In the data rows, the value 128 means zero.
How far apart are the two rows of each pair, measured in a hidden way? 0 means very close, and 40 very far. Two or three weighted sums of its numbers give each row a place; it is the straight-line distance between the places.
[141 151 160 168 172 171 173 172 155 112]
[105 143 172 188 191 193 192 192 189 187] -> 12
[109 128 123 111 116 125 134 138 144 108]
[167  86 160 169 165 151 178 174 170 145] -> 17
[185 174 179 170 149 114 143 119 101  72]
[188 185 176 103  74  73  73  75  79  74] -> 28
[ 90 141  96 109 130 134 118 132 131 113]
[189 180 194 194 195 189 188 184 177 195] -> 39
[168 193 192 180 164 160 127 164 182 103]
[ 95  96 106 102 108 108 114 125 144 130] -> 10
[100 100 116 165 175 176 180 175 153 164]
[167 190 163  93  81  91  80  92 140  74] -> 33
[173 188 194 197 197 196 196 194 188 189]
[189 122 122  63  64  63  64  64  63  67] -> 28
[110  86 118 125 138 145 141 124 114 143]
[191 191 185  79  67  65  66  68  72  66] -> 20
[174  87 109  70  71  67  71  69  67  79]
[118  99 123 105  95  97  86  87  96 151] -> 19
[ 98 168  76  86  89 123  87  96  95  90]
[ 67 179 103  90 115 155 111 150 172  81] -> 19
[187 154 139  70  67  65  67  66  66  68]
[ 97  61 152 186 189 185 194 188 159 194] -> 23
[ 79 128 155 178 185 188 186 186 188 173]
[179 166  99  73  74  75  72  72  70  74] -> 22
[165 170 160 153 156 151 141 148 119  82]
[159 121 135 117  85  81  83  81  77 130] -> 19
[ 97 168 133 155 165 178 172 180 183  80]
[ 61 127  78 158 181 192 185 189 186 160] -> 14
[159  89 133 147 128  98 147 131 123 118]
[ 87  94 134 159 177 178 177 177 174 159] -> 9
[164  62 154 168 111  80 146  98  96 183]
[163 184 174 161 150 156 136 163 173  99] -> 18
[196 196 197 196 191 176 165 160 156 197]
[123 144 131 112 138 145 105 104 106 128] -> 22
[191 195 195 195 188 177 168 174 195 196]
[164  92 113  78  77  73  75  74  74  87] -> 35
[166  75  80  76  76  73  75  74  72  89]
[112 151 142 103 107 131  95 111 156 100] -> 23
[ 79 142  71  80  91 139 101 113 121 102]
[113 116 109 138 135 132 149 129 104 147] -> 14
[ 68  94  62  88 133 165 152 144 147 156]
[158 179 168 166 154 156 150 160 149 141] -> 5
[ 68  89 138 172 182 180 184 185 185 175]
[197 197 197 147  63  59  59  59  59  59] -> 22
[179 126  83  69  69  70  70  68  68  72]
[ 74  66  70 119 153 153 159 145 126 184] -> 17
[161 177 166 142 137 149 120 152 160 101]
[ 88  91  65 103 112 140 126 131 138 155] -> 19
[ 67 106 111 155 168 174 174 176 179 145]
[181 147 138  89  78  76  76  76  73  87] -> 24
[114  99 127 115 140 128 131 117 100 150]
[120  84  76  91 114 139 109 117 118 139] -> 15
[140 133 144 116 100 102 101  96 112 109]
[158 173 160 164 166 169 167 173 170 106] -> 10
[122  79 111 143 159 149 155 146 138 173]
[ 96 116 104  89 110 129 116 144 174  97] -> 13
[ 76 139  60  63  81 125  82  84 111  76]
[ 80  67 141 167 175 167 176 172 159 178] -> 25
[111 106 123 128 139 119 151 153 151 137]
[ 83  77  67  81 131 155 111 108 100 168] -> 9
[104 102 118 103 100 111 118 119 142 130]
[126 107  86  96  89  92  91  93  93 148] -> 16
[184 173 180 167 138  96 120 119 110 109]
[167 153 171 169 161 144 165 165 155  96] -> 17
[ 76 150 171 191 195 196 196 196 195 186]
[169 132  59  59  59  60  60  60  60  60] -> 28
[ 99 125 138 139 142 121 135 121 106 131]
[175 116 111  89  77  72  78  76  75  84] -> 25
[128  71 124 145 155 133 156 125 114 172]
[175 182 173 158 137 128 140 153 169  85] -> 16
[188 162 143  73  69  66  68  67  66  68]
[ 93 128 115 104 133 137 107 123 127 151] -> 17
[182 177 183 162 100  87 113 122 150  96]
[ 86 104  66  96 130 135 142 137 113 103] -> 29
[130  59 113 158 155 107 163 131  89 176]
[ 60  94 143 182 188 193 194 196 197 180] -> 24
[185 190 193 195 193 190 186 188 195 193]
[178  98 150 145 112  84 107  85  86 182] -> 29
[156 135  61  63  71  77  73  73  75  73]
[ 99 132 110  92  89 116  99 107 144 100] -> 17
[ 95 115 102 119 146 149 137 146 143 127]
[153  88 140 151 131 107 135 107  96 174] -> 9
[ 96  83 116 157 171 175 174 171 176 190]
[144 145 159 166 176 177 174 170 179 189] -> 16
[171 103  66  66  66  66  69  66  66  71]
[172 192 150  99 105 141  84 104 110  67] -> 24
[152 147 135 135 108 124 112 112 128 138]
[106 165 164 180 186 190 187 192 190 106] -> 27
[ 89  92 139 156 162 162 164 163 160 156]
[161 156  67  61  65  67  65  66  69  68] -> 24
[110 139  91 101 108 134 125 134 130 119]
[138  98 115 127 144 152 142 117  89 161] -> 11
[117  67  94 138 143 101 139 120  90 164]
[ 76 139  89  91 125 151 129 148 162 101] -> 31
[107 108  91 124 140 135 150 138 122 119]
[164 108 121 115 114 113 106  88  92 181] -> 27
[152  60 129 159 155 112 163 136  98 179]
[174 183 189 182 169 153 147 158 154 106] -> 15
[ 68 168  78  90 118 157 140 161 172  99]
[ 83  96  90 120 157 153 144 143 139 167] -> 19
[189 161 172 158  87  79 101  88  89 106]
[148 125 102 100  89  90  85  85  79 147] -> 8
[ 77  91 120 121 147 143 153 150 135 147]
[128  93 122 133 144 128 141 122 107 119] -> 5
[120 161 132 109  85  87  84  92 124  95]
[146 107 125 134 132 123 146 140 120 137] -> 17
[172 163 173 174 170 163 171 169 148  98]
[146  65 142 153 110  84 129  91  85 183] -> 21
[ 85 150 117 127 143 155 143 149 146 129]
[170 188 178 139  99 113  84 100 137  86] -> 20
[132 142 106 102 111 125 111 106  93 104]
[154 120 104  78  81  84  84  86 108  93] -> 12
[ 61 136  93  87 107 122 107 144 171  97]
[ 81  92 120 131 149 145 152 148 152 168] -> 3
[ 98  97  89  95 113 128 119 120 119 116]
[ 80  66 157 186 191 187 192 192 181 187] -> 16
[ 83  66 110 153 161 151 167 159 130 166]
[130 124 115 108 124 142 115 117 128 123] -> 28
[194 192 184  71  62  62  62  62  65  63]
[157 137 112  73  75  76  74  74  76  83] -> 18
[162 107 151 164 166 160 168 161 105 100]
[ 91 148  71  83  92 139 103 115 134  86] -> 35
[139 104 115  93 106 102  91  88  84 112]
[ 97 121 148 160 174 178 174 177 163  94] -> 17
[ 78 138 188 193 194 192 196 196 196 191]
[106  68 118 123  97  93 123 113 136 163] -> 17
[151 103 105 120 121 117 129 109  86 149]
[159 131 153 133  99  95  96  89  95 131] -> 6
[ 92  64  86 136 128 103 139 131 121 167]
[138  89 102 128 142 129 139 101  88 178] -> 17
[110 117  64  78 105 154 113 121 114  84]
[ 82 116  80 110 146 152 124 134 145 150] -> 18
[111 107 131 134 146 123 121 105  98 161]
[ 92  67  93 125 145 118 147 128 107 176] -> 3
[ 61 110  95 140 164 179 172 173 183 155]
[ 81 130  85  87 100 121 110 119 119  90] -> 9
[182 190 164  86  70  72  72  75  90  73]
[130 150 188 193 192 190 193 195 196 188] -> 16
[137 121 161 180 179 174 180 176 172 167]
[149 136 187 194 195 195 196 194 190 191] -> 13
[ 71 153 133 155 170 176 170 170 169 116]
[159 191 193 188 175 168 161 178 190 135] -> 23
[121 129 129 113 110 122 103 108 127 126]
[102 102 189 194 196 196 197 197 194 195] -> 18
[126 151 101  99 131 131 110 117 101  96]
[ 65 175 124 101 126 158 124 148 173  77] -> 17
[105 101  69  90 150 162 142 134 116 166]
[ 68 148 119 123 149 145 132 151 168 143] -> 18
[175 175 176 162 133 102 108 111 112  97]
[140 112  85  82  83  89  84  83  91 110] -> 17
[144  81 124 122 103  95 103  88  83 141]
[ 67 182 144 155 174 185 169 178 183 142] -> 19
[104  69 126 175 177 178 184 179 152 189]
[ 64 101 109 160 179 186 184 186 189 171] -> 10
[129 128 160 172 171 167 165 166 164 182]
[131 108 166 177 179 173 180 178 163 102] -> 22
[106 150 132 126  86 104 102 103 147 120]
[159 118 102  74  77  76  77  77  81  77] -> 28
[ 72  62  88 135 153 142 164 157 153 181]
[187 169 169 142 111  92  87  80  71  71] -> 5
[ 89 154 165 179 178 181 182 186 191 101]
[137 115  62  62  72  78  73  73  87  75] -> 24
[ 95 137 130 105 101  99  93 109 133 116]
[193 177 128  61  61  62  62  62  61  63] -> 21
[ 59 148  92 152 173 181 171 183 192 135]
[157 172 184 187 185 185 183 180 186 195] -> 38
[ 67  89 145 173 184 185 183 185 188 175]
[153 185 163 117 110 138  89 140 164  94] -> 28
[107 169  66  63  73  81  74  77  88  74]
[115 149  95 105 114 141 110 122 121  91] -> 17
[ 95 105 146 156 174 177 173 179 187 149]
[115 185 152 139 162 174 161 172 169  73] -> 4
[ 65 153  97  82 103 132  97 147 173 108]
[192 192 175  68  63  64  63  63  63  64] -> 18
[ 88 139 109  79  85 104  83  89 113  98]
[ 96 146 110 109  93 107  91 115 151 128] -> 9
[119 120 140 131 131 108 133 127 129 133]
[143 154 152 136  96  97 101  97 129 140] -> 25
[169 172 186 173 151 115 146 155 162 149]
[162  97 168 177 166 152 171 169 165 161] -> 16
[140 166 141 115 113 119  86  90 116  88]
[145 126 144 172 181 181 183 181 154 112] -> 17
[149  70  72 131 150 157 162 141  90 148]
[189 157 175 145  99  84  85  82  78  76] -> 9
[197 196 195 163  70  64  64  63  62  61]
[138  83  72 114 116 125 133 118  93 163] -> 15
[183 187 195 197 197 196 196 195 193 192]
[169 170 190 184 169 143 155 162 146 172] -> 25
[ 73 157 122 107 106 122 119 144 173 100]
[ 64  77  60  72  84 100  95  86  92  92] -> 21
[187 140 179 159 122  83  91  85  76 132]
[130  98 103 122 116 133 143 132 130 136] -> 23
[182 173 163 130  83  82  82  82  87  74]
[106 104 112 108 131 137 111 102 110 134] -> 11
[ 71  60 126 161 162 143 170 163 156 177]
[195 193 172  61  60  61  61  60  60  61] -> 39
[ 93 178 102  80  98 130  86 106 121  77]
[196 185 188  91  63  62  63  62  61  66] -> 18
[139 160 137 124  96 101  98  96 100 129]
[191 192 194 192 178 161 149 151 155 197] -> 17
[ 77  92  75 125 153 162 164 162 151 181]
[105  65 131 153 137  90 146 132 123 173] -> 18
[105 140  64  68  75  79  76  78  80  74]
[115 128  98  94  86  96  97  93 108 108] -> 17
[139  79  96 119 116 115 132 112  97 144]
[ 78 111  69  96 144 162 138 138 117 115] -> 13
[160 183 164 150 133 136 135 159 180  78]
[120 167 163 175 178 177 176 179 168  88] -> 21
[ 61  69  65 125 159 170 173 173 178 179]
[ 77 164 179 185 183 180 172 174 157  86] -> 26
[ 73  69  62 104 157 167 160 159 126 174]
[ 94  96 119 145 145 130 159 159 166 153] -> 11
[123  77 126 142 148 120 133 119 118 173]
[170 186 183 158 147 137 135 149 168  89] -> 20
[139  81 114 134 124 103 116  95  83 143]
[137  78 121 135 127 105 131 103  88 154] -> 5
[135 112 145 150 143 109 124 126 137 144]
[142  76  82  75  73  72  75  75  76 111] -> 16
[111 160  73  72  76  86  81  83 126  75]
[ 91 110  75  89  88 103  93  94 109  98] -> 12
[124 134 115  91 102 107  90 101 107 126]
[ 88  93 100 106 129 129 137 140 144 104] -> 15
[118 182 109 151 167 181 173 181 172  79]
[131 132  79  97 104 126 107 109 101 116] -> 15
[112 144 132 118 130 120 137 141 145  94]
[ 97 102  90 128 143 147 146 140 138 172] -> 11
[108  60  74 107 104  94 114  87  79 171]
[ 59 106  67 113 161 174 165 169 176 167] -> 15
[183 191 194 191 170 155 134 149 155 125]
[126 122 104 122 129 149 138 135 141 110] -> 8
[ 75 100 144 164 177 181 181 184 193 169]
[110 112 174 188 192 191 191 190 183 189] -> 6
[194 196 196 196 188 178 163 165 172 196]
[ 91 104  94  94 130 146 143 135 132 113] -> 25
[185 164 173 158  98  86  88  90  86 123]
[103 117 143 151 160 155 162 162 165 140] -> 19
[190 155 188 179 142  81 117  86  76  77]
[107 165 105  90 109 123 104 112 111 110] -> 29
[ 99 124 181 191 194 195 195 195 196 189]
[179 152  83  66  66  68  68  68  68  69] -> 26
[100 156 101  87  88 108  89 107 161  99]
[149  95  92  95  94 117 116  91  84 130] -> 13
[173 173 177 160 124 105 113 125 120 142]
[193 188 180  74  62  62  63  63  64  65] -> 22
[131  63 101 135  98  87 130 105  97 158]
[146 128 191 193 192 183 190 186 177 188] -> 29
[169 118 115  71  70  67  70  70  69  77]
[ 75  98  66  88 117 139 127 139 122 122] -> 14
[ 70  80  98 109 109 111 113 120 133 164]
[127 138  95  99 106 141 104 116 137 113] -> 20
[196 176 160  60  59  60  60  60  59  61]
[165 186 162 121 129 154 109 139 145  78] -> 10
[195 193 179  64  61  61  61  61  61  61]
[ 79 167  93 105 115 152 116 141 163  92] -> 27
[173 171 167 157 153 142 139 141 122  82]
[164 170 188 187 176 172 173 174 171 184] -> 26
[153 184 109  73  75  82  74  78  95  72]
[ 66 170 154 166 184 187 177 184 188 117] -> 28
[170 172 171 155 138 116 134 140 106  82]
[108 175 111  75  80  89  81  89 133  84] -> 26
[182 179 186 167 120  83  95 112 113 105]
[160 138 135 107  85  85  83  82  94 165] -> 28
[ 84 153 100  98 123 128  96 110 115  94]
[156 181 166 140 120 109  92 129 141  90] -> 15
[ 85  70 105 121 152 138 156 151 124 152]
[144 162 133 127 116 115 124 126 132 119] -> 28
